In the rows, zero is written as 128.
One turn sends every row of this set to another row. A few are shown first. Where does it send the rows asked after them?
tinu: [109 142 159 152 134 116 122 147  90 144 137 130  99 148 141 100  99  98
 101 159 162 123 117 116 121 100 134 128  94 105 101 145 141 122 138]
rab: [131 140 145 159 112  90 124 133  77 100 101 109  84 114 138  94 139 130
 112 151 158 122  93 141 147  93 121 119  90 122  98 128 136 158 150]
doz: [152 139 141 136 140 106 130 144 116 122 115 103  81 133 147 115 122 110
 116 139 127 123 108 147 106  98 126 111 108 143  94  98 142 127 139]
tamum: [127 138 163 140  98 123 129 134 109 162  94 120  85 125 106 103 135  82
  93 132 136 103 118 123 131  90 151  79 117 118 109 108 139 129 160]
Gek: [128 156 131 154 122 114  97 138  89 118 129 118  79 101 124  88 119 115
 105 137 132 142 122 162 142  87 120 121  93 148  84 125 155 120 159]
ber: [120 149 131 163 115 101 128 153 109 131 147 127 100 134 120  73 134 137
 124 156 139 105 107 155 132  88 140 113 120 134  97 127 156 107 148]
mefor: [104 159 117 146 123 125 127 129 108 114 144 114  90 139 128  72 136 108
 107 137 123 124 115 146 135  97 119 128  92 138  82 101 148 135 161]
Zabik: [131 118 145 150 105  75 120 140 105 125 120 153 106 124 143  99 127  93
 100 136 138 127 113 127 156  97 109 128  95 107  88 144 120 114 165]
govim: [131 117 142 146 118  76 119 141 103 128 125 150 111 119 133  99 133  95
 102 138 133 130 116 133 159  98 107 125  97 108  90 142 120 115 171]
gov: [119 119 136 132 111 133 123 144 121 149 113 122  95 116 106 123 139 137
  93 146 153  96 125 134 171  95 133 105 102 115  79 119 127 137 143]
vaz: [110 122 146 143 100 100 111 136  91 128 134 116 102 139 143  83 147  99
  91 133 169 125 121 156 115 123 162 129  91 120  93 127 150 118 130]
gilev: [158 122 139 144  92  79 120 145  94 108 117 119  87 130 158  95 153 114
 111 139 160 116 122 131 156  79 127 128  90 127  89 111 151 119 144]
Tiva: [152 161 134 145 106  99 122 145 111 116 138 109  93 168 127  93 122 137
 116 139 133 126 120 158 114  97 135 100  92 131  81 124 146 123 140]
Toti: [139 132 135 144  92 102 127 144 116 145 114 108  85 125 141  87 131 119
 131 138 150  94 133 109 143  93 157  96  71 150 103 126 151 122 149]
leda: [149 131 153 145  90 119 112 159 113 120 110 125  74 154 152  56 139 109
 100 139 159 116 127 135 130  82 135 123  99 124 122 108 149 123 148]
Gamub: [110 166 153 155 101  98 123 162  99 129 104 128 103 123 106  85 115 113
  89 157 134 118 103 149 160 106 109 115 102 114  86 127 113 128 159]
medi: [118 138 149 128 106 108 105 140 116 154 128 144 114 123 127 105 141 104
  86 114 141 125 147 120 158  84 144  87  86 119 102 136 147 135 129]
faron: [108 149 152 171 112 114 115 148 103 111 108 106  80 149 147  65 125 108
 119 146 140 130 100 120 137  88 144 123 100 115 116 118 134 154 147]
bopos: [130 159 161 158  82 123 120 154 102 144 122 128  81 130 138  99 111 105
  97 157 146  81 127 151 134 105 154 119 107 132  95 118 159 105 150]
lekur: [115 118 136 135 109 129 121 141 120 139 115 119  92 118 104 122 140 139
  88 150 156  95 126 132 168  96 133 103 109 110  79 120 123 133 144]
Ziral: [122 137 149 129 104 105 107 139 120 153 126 140 112 126 129 112 142 105
  90 111 143 128 149 118 156  83 145  86  85 119 105 139 149 132 136]
Rezu: [141 124 136 125  99 114 106 135 100 108 125 118  89 126 138 102 137 136
 117 144 146  93 114 114 143  89 130  84  97 155 100 136 129 150 139]
kevak: [141 148 136 153  83 103 114 136  90 108 150 126  89 135 148 129 137 119
 101 104 129 103 135 142 136 110 140 101  91 130  99 116 150 132 153]
mita: [ 97 121 151 152 112 115 113 131  78 117 128 105  79 137 140  77 145  93
  87 130 153 114 112 143 118 120 137 110 121 127  95 112 154 118 129]
tupak: [155 137 151 154 115 111 124 157  98 130 131 116  88 119 136 100 137  94
 103 148 134 152 113 146 130  81 139 131 107 155  76 135 139 103 153]
ropa: [120 166 151 158 101  96 113 157 106 123 118 106  86 161 132  94 123 111
  73 132 112 129 138 125 155 111 133 128  99 116 113 106 130 140 163]
Nug: [117 120 140 128 110 134 124 146 117 147 118 123  94 122 108 121 141 139
  89 149 148  98 129 137 173  96 138 107 102 111  75 117 128 137 142]
kat: [110 125 157 143 101 121 115 132  85 149 116 118  93 162 120 131 129 120
 103 152 127 127 136 118 139  93 132  91  92 105  80 129 136 147 178]
duv: [120 136 149 131 100 105 105 139 120 147 126 142 108 120 130 112 145 109
  89 114 140 126 151 111 154  89 141  89  87 117 107 141 148 129 132]
puret: [127 121 142 146  91 114 111 149  84 122 117 118  82 125 125 103 140 111
 116 139 153 119 110 150 126 135 159 138  87 127  79 118 140 118 124]
fitef: [112 130 151 115 119 115 116 140  90 115 134  92  91 143 143 103 125 125
 116 148 156 119  97 116 147  71 144  92 122 122 107 123 130 140 152]
Gopom: [125 138 164 141 102 124 128 134 106 163  99 118  85 131 106 103 138  84
  93 131 135 101 118 128 134  82 149  75 121 121 104 112 138 132 164]
nov: [156 114 147 146 117 105 130 135 121 128 109 132  76 139 132  87 138  98
  71 124 131 111 129 139 145 113 124 130 109 116 119 114 129 126 177]
Duzi: [118 134 143 146 142  98 116 147  99 134 135 137 100 116 152  99 130 122
 120 152 133 130 115 138 109  91 120 118 108 142 120 126 162 122 151]
kifo: [124 133 162 148 105 121 126 135 101 164  99 123  87 128 106 101 136  79
  94 128 133 105 119 127 134  84 147  72 117 122 101 111 137 133 162]
nitu: [132 124 132 149 141 120 141 135  90 115 141 117  87 124 123 117 131 110
  96 113 158 106  97 134 128 108 124 109 110 112 104 116 118 141 140]
Ramoz: [106 131 154 140  98 114 109 127  89 144 117 115  99 165 118 130 123 117
 102 155 135 129 134 111 135  93 135  92  94 100  86 128 134 146 175]
deve: [110 124 151 151 100 119 100 141  63 108 120 115  69 137 133 102 135 110
 110 133 135 128 116 130 121 133 128 116 100 130  87 120 151 123 126]
duvup: [107 130 155 140 101 120 110 131  88 149 119 117  97 162 120 130 127 121
 105 155 129 125 134 110 140  90 129  92  94 106  83 132 137 149 173]
bulo: [119 139 156 123 110 112 132 147  99 152 114  95  83 139 137  81 118 123
 115 144 171 122 118 129 130  81 157  95  87 119 124 125 155 122 169]
Vonan: [112 166 153 156  92  95 118 165  93 126 102 128  97 117 114  90 115 116
  82 153 141 113 101 147 156 102 110 119 105 114  91 122 111 129 155]
ton: [159 114 146 141 118 106 125 142 123 131 114 128  85 134 134  92 142  97
  71 125 122 116 134 145 145 112 120 124 111 123 116 109 128 126 179]
kamol: [139 143 143 136 113 130 147 146 108 126 140 124  98 155 135  77 153 103
  91 150 136 140 112 144 107  96 126 129  94 146  88 124 135 128 162]
Pevaz: [123 167 154 155  99 104 114 160 114 127 116 107  94 162 132  91 122 106
  75 136 105 131 140 132 153 113 128 119  99 122 106 107 129 137 164]

nov turns into ropa
gov turns into Ziral
Now find these:
mefor turns into Gek
fitef turns into Rezu
rab turns into gilev
ber turns into Duzi
medi turns into kifo
bopos turns into tinu
mita turns into deve
ton turns into Pevaz
Ramoz turns into lekur

One turn sends every row of this set to another row. A few are shown first. Where does it send the rows asked after them?
vasa: [153 114 129 126 127 118 112 118 150 133 100 136 164 119]
Nul: [124 132 119 106 143 102 108 125 141 132 147 120 125 115]
valob: [132 122 110  94 126  98 108 132 143 123 142 127 123 105]
lokal: [121 133 121 102 144 104 111 127 141 131 147 120 126 118]
Gebal: [171  94 136 108 115 106 150 147 128 128 122 120 146 113]
Gula: [181 111 142 110 121  99 123 139 120 119 111 107 120 103]
ginis: [175 111 139  97 133 130 124 125 139 109 115 101 127 107]
kopil: [163 101 152 110 138 103 155 112 142 137 127 129 122  98]
vetik: [173 102 162 115 139 103 130 107 146 118 146 134 120 107]
lagu: [177 118 140 113 114 100 127 133 131 119 116 105 115  98]
tik: [132 109 136 113 138 138 107 139 113 115 135 117 145 124]
lok: [145  98 150 107 134  98  99 117 120 120 105 153 139 103]
Fak: [155 121 158 111 126 120 117 128 158 139 136  94 138  92]
Bim: [148 121 129 125 103 112  97 144 140 130 120 104 141 110]
burot: [147 118 134 120 125 122  97 103 117 126 110 129 141 135]
Numot: [157 123 165 123 159  92 131 132 144 122 135 109 140 131]
piba: [152 117 139 121 134 119 100 102 116 125 110 137 137 136]
Zir: [164 123 160 119 128 101 127 122 153 143 140  96 147 130]
Pizev: [153  95 166 132 114 106 129 133 128 153 121 123 139 127]
rit: [118 116 150 109 121  85 116 118 135 153 119 134 145 110]
zega: [165  85 160 118 145 106 110 139 124 120 111 129 143  94]
pidup: [116 127 124  99 141 103 115 130 140 134 151 126 129 114]
Gefam: [174 110 144 114 142 116 147 105 141 127 124 120 116 107]
pep: [135 100 138  91 139  93  98 116 122 111 119 146 139 106]
medel: [150 110 183 123 137 118 120 142 130 124 146 121 137 109]
fal: [133 109 156 123 122  97 117 118 130 155 113 144 155 110]
zedor: [141 123 122 118 125 114 107 119 159 133 113 123 164 107]
dak: [173  95 142 128 146 118 119 137 142 123 107 118 158 115]
Boma: [126 118 149 117 147  83 111 147 131 140 114 107 148 115]
zanis: [138 123 128 109 126 126 102 102 123 121 123 127 134 138]
piti: [128 122 107  97 130  94 115 134 152 128 138 127 128 113]
ror: [129 121 111  96 127 102 109 132 144 122 142 129 120 105]
beti: [127 106 152 117 119  91 113 119 126 152 111 140 155 114]
Panu: [118 123 122 101 141 101 115 129 138 134 153 128 130 113]
Pusam: [166 102 159 128 126 112 113 122 115 131 116 118 121 141]
dum: [155  92 155  87 133  93 146 140 144 131 117 117 143  99]
siv: [167  94 134 102 116  99 155 141 131 121 127 125 138 117]
veme: [139  91 134  98 122  85 111 147 117 116 126 131 140 134]
Peg: [157 110 157  92 133  73 124 127 143 141 123 101 124 107]
Kabi: [161 118 167 125 153 103 126 137 140 120 131 110 143 141]
Fon: [173 109 155 124 137 102 138 109 163 129 141 127 133 112]
gagur: [131 122 107  95 127  95 115 134 149 127 141 127 130 111]
dide: [162 101 137  95 118 137 131 122 137 121 147 109 136 122]
kis: [143 115 132 124 128 113 106 120 151 134 100 129 167 116]
ros: [149 113 174 122 139 125 126 133 130 118 155 121 136 106]
nevim: [138  98 147 103 135 103  94 117 118 115 108 148 144 108]
meboz: [155  93 152  81 153  98 129 124 133 113 140 118 134 134]
Zol: [158 100 173  98 131 106 119 119 118 121 155 120 127 123]

Boma turns into Bim
fal turns into vasa
beti turns into kis
Now find these:
rit turns into zedor
siv turns into Numot
Panu turns into piti
lokal turns into valob
Gebal turns into Kabi
ginis turns into Zol
Pizev turns into dak
Gefam turns into vetik
Fak turns into dide

